M: rows in a few groups, each row roughly a mix of its group's directions (some rows in no group):
M (108 x 10):
[[ -3 -25  -8   3  11  -4  -9  -5  21   3]
 [-17 -15   3 -11  12   0  15  16  -6   8]
 [  6  15 -12   1 -19  12  -3 -19   8  -7]
 [-27  13   4  -3  -9  -9   7 -10  11   7]
 [ 16   9  11   3  -2  -8  20  13  10  15]
 [ 12 -15  -9   9  16   4   7  -2  21  10]
 [ -4  -5  -3 -24   3   1  11 -12 -16  15]
 [  3   7  -8  11   5 -24   7  -1  20  10]
 [  3 -16   5  10  23   4 -16  -5   7 -13]
 [  4   2  -8  18  14  26  -6   6   4  -5]
 [  5  -3  10 -14  -4  21 -13 -16   4  12]
 [  8   3   3 -12 -13   0 -13 -18 -16  15]
 [-11  18   4   7   1  25 -16   0  -1  -1]
 [-10  14   4   7  23   4   5  13  12 -13]
 [-12  -3  11  18  16  -1  18   6 -14   1]
 [-19  -4   8 -13   9  14 -14  15  -9  -1]
 [ -2 -11  11 -10   0   5  -2  12 -13  27]
 [  3  -5  -5  -6   2 -13  23  20   7  13]
 [-18   7 -11   7   7  19  -4  -1  15  14]
 [-27   5 -18  -4  -1  -6  -4  13  -5  -6]
 [ 20   1  -1   0  -2 -17  15 -12  17   9]
 [ 21   1  -1  23   0 -17   3   4  10  -4]
 [ 11   2  -5   9   5  -7  10  -5  30  -5]
 [  5  -8  13  16  15  -5 -23   9   5  -1]
 [  1   9   4 -12  -9 -21  20  -7  13  -4]
 [ 18  -1  -5  -7  -3  -5   1 -25  10  14]
 [-11  10  16  -4   5 -13 -13  22  -8  -1]
 [ 16   0  14  -9 -15 -11   0 -16 -10 -13]
 [ 15  -1   4   4 -14 -22  -9 -12  14   4]
 [-10 -10   7 -18   0 -13  13   7 -17  13]
 [ 16   4  -1  13   8 -11   2   6   2 -27]
 [ -1 -22  -1  -6  -7  -4  22  -2   7 -16]
 [ -2  26   6 -14  -2  14  -2 -12 -11   1]
 [ -1  27 -15   2   5  -5   4 -17   1  -7]
 [  0  14  12  13  -3   1   6  27  -9  -6]
 [  6  -2   2   6   9 -19  11  23  10  10]
 [-17   5  -2 -13   5  -1  17   5 -21 -12]
 [ -6   9  13 -17 -12   3 -20 -11 -12   1]
 [-11 -13  -3  -2  13  -9   6  22  -3  17]
 [-14   1   3 -23 -11  17  -2  -4 -16   0]
 [ 24   8  -1 -11  -7   2 -19  -8  12   5]
 [ 16   0  -7  11 -12  -5  -5 -27   1  -1]
 [ -7  14  -9 -10  -6  12  14  13  -3  20]
 [-10  -8  12 -22  -3  -7  11   6   2  19]
 [ -8  -5  -6  -3  -2 -15  22  22   7  -2]
 [ -6  14  -3  -1  -5   0 -14 -23  -9 -18]
 [-18   4   8  17  12 -14  12   5 -10 -10]
 [ -8  -8  -8  -1 -15 -13  24   0 -11  10]
 [ -3  18  11  14  -2   1   9  -3 -25   2]
 [ 15  -6  -1  -3   2  18  14 -23   6  -2]
 [ -8  24  -2  -9  20   4  13   6   3  -5]
 [ 16 -12  -1  14   4  -6  -1 -21  10 -14]
 [ -2   9   7  -3 -15  -1   4  -1 -32   1]
 [  1   3   3  14  25   8  -4  21  -5   2]
 [  6  -5 -22   0  -3   0   1  -1  27 -10]
 [ -9  -4  15   3  -7  -4  12  28   8  -5]
 [ -9  -7   7  14  18  -8  11  -8  21  -1]
 [-15  -6  15 -21   1  -3   2   8 -10 -17]
 [-11  -4 -14  -6  -5   0  16  23   2  14]
 [  2 -14   0   0  -3  -8  20 -10   9  23]
 [ -6  10   6  12   7  11  10  27  -4  -8]
 [ -8  -2 -10  -1 -18 -20  17 -10   5   9]
 [ -6 -21 -11 -13  16   3  10 -11   5  10]
 [  2 -27 -11   8  14  -9  -5  -1 -13   7]
 [ 13   8   0 -27   8 -13   0  -6 -11  -3]
 [  2 -26 -11 -13   6   1  -1  13  15   1]
 [-15   9   4 -13  -9  18 -17  -4 -13   1]
 [-11   0   5 -19   9  -5  11  25  -5   6]
 [ -9  -1  13  18  16   2  13   3 -11 -16]
 [-12  28  -2   2  -8  12 -13  -6  -8  -1]
 [ 13   5   0  20  12 -18   2   9  14   6]
 [-18  -1  17  13  16   0   7 -14  10   3]
 [ 11  16 -17   2 -11 -16   8 -12  -3  12]
 [ 11  11   9   6  10 -24 -17  -2  -5   2]
 [-13   5  -3  -1   1   8  -5   5 -30 -13]
 [ -4  -6  -8  -5  -2 -32   5  11   5   6]
 [ -6   3   5  -7 -11  22   1  -7 -20  15]
 [-14  -1   6 -16  -2   3 -12  13 -23   8]
 [ -5   5 -21 -17  -4  -4   4 -20 -12  -2]
 [ 11  -1  15  -1 -10  -2  13 -12 -20  14]
 [  0  -5  -3   4  17   6  22  11  20   3]
 [ 21  14   0  20  -3   3  -4   5 -17  -2]
 [  2  14   7 -22  -5  -3  -6  -6 -20  13]
 [-20   1  10   2  -6  13 -18  18   2  -7]
 [ -4   0   3 -22 -11 -20   8 -17  -1   3]
 [ -3  13  10 -14  -5   1  17   9 -22   8]
 [-14   1   9   9  -3   8  18 -11 -14  18]
 [  5  -5 -14   0   2  -1  -7   9  14 -29]
 [ -8 -13  14 -21  16  -1   2  11  -6 -10]
 [-17  -6  -3  -6   5 -11   8   7 -25 -13]
 [ -4   8   2 -11  -7  -6 -12 -12  10  27]
 [ -7   2  -5  13   8  18   9  17 -18  -8]
 [ 14   9  -4 -15 -13 -14 -12  10 -14   8]
 [  2  -2  15  -5   9 -11 -27  -4 -13  -2]
 [ 13   6   3  13  20 -11  -8   7  16 -11]
 [  5  23   5  11  -3  20   1  13  -8  -5]
 [  9   8  -9  25   1   2 -11 -17  11  -5]
 [-13  -6  13  -8  13   0  -7  27  -4   2]
 [  9   4  17   4 -13   2 -11  15 -11  19]
 [-11  10  -4 -13 -14  -1 -12 -15  11  17]
 [ 12  14 -17  -1  10  -3  -2 -24  -3   8]
 [ -2   9 -12  -8   2 -11 -18  16   8  18]
 [ 12  -2   4  15  -3  -8  14 -13  15 -19]
 [-20  -2 -11   8  12   3   5   7  17  18]
 [-12   0  -8   3 -22   2  22  10   8  -7]
 [  9   8 -10   6   2  -8  -6  11   3 -30]
 [ 15   3   7  24   0 -13   3  19   5  -2]
 [-20   9   9 -13 -17   2 -16  -3   0 -11]]
one row of each group, then the others: which group is each in?
[ 14  12  -9  -8 -10  -9 -11   1   4  24] => <16>
[ 7  4  5 -2 -5  8 -2 -6 33  9] => <27>
[  8   6   9  15  19   5 -24  -3   4   4] => <88>

[ -7  -4  11  12   2  29 -11   4   7  -6] => <88>
[  2  21  13  14 -12   1  -4  17   4 -11] => <27>
[ -4  14 -13   2  -1  21  15   7   7  16] => <88>
[-10  14   0  14   0  13  -7  13   1 -23] => <27>
[ 20  12 -14   3   2   0 -14   4  20  -1] => <16>
[  8  -2  24 -10  -9   4   6  15  -5  16] => <88>
[  2  24  -5  17   2 -16   2   7  -6  11] => <16>
[  0  -1   1  18   4  19 -18  15 -11  -1] => <27>
[ -9   2  -3 -20  -8 -13   3 -17 -18  -6] => <27>
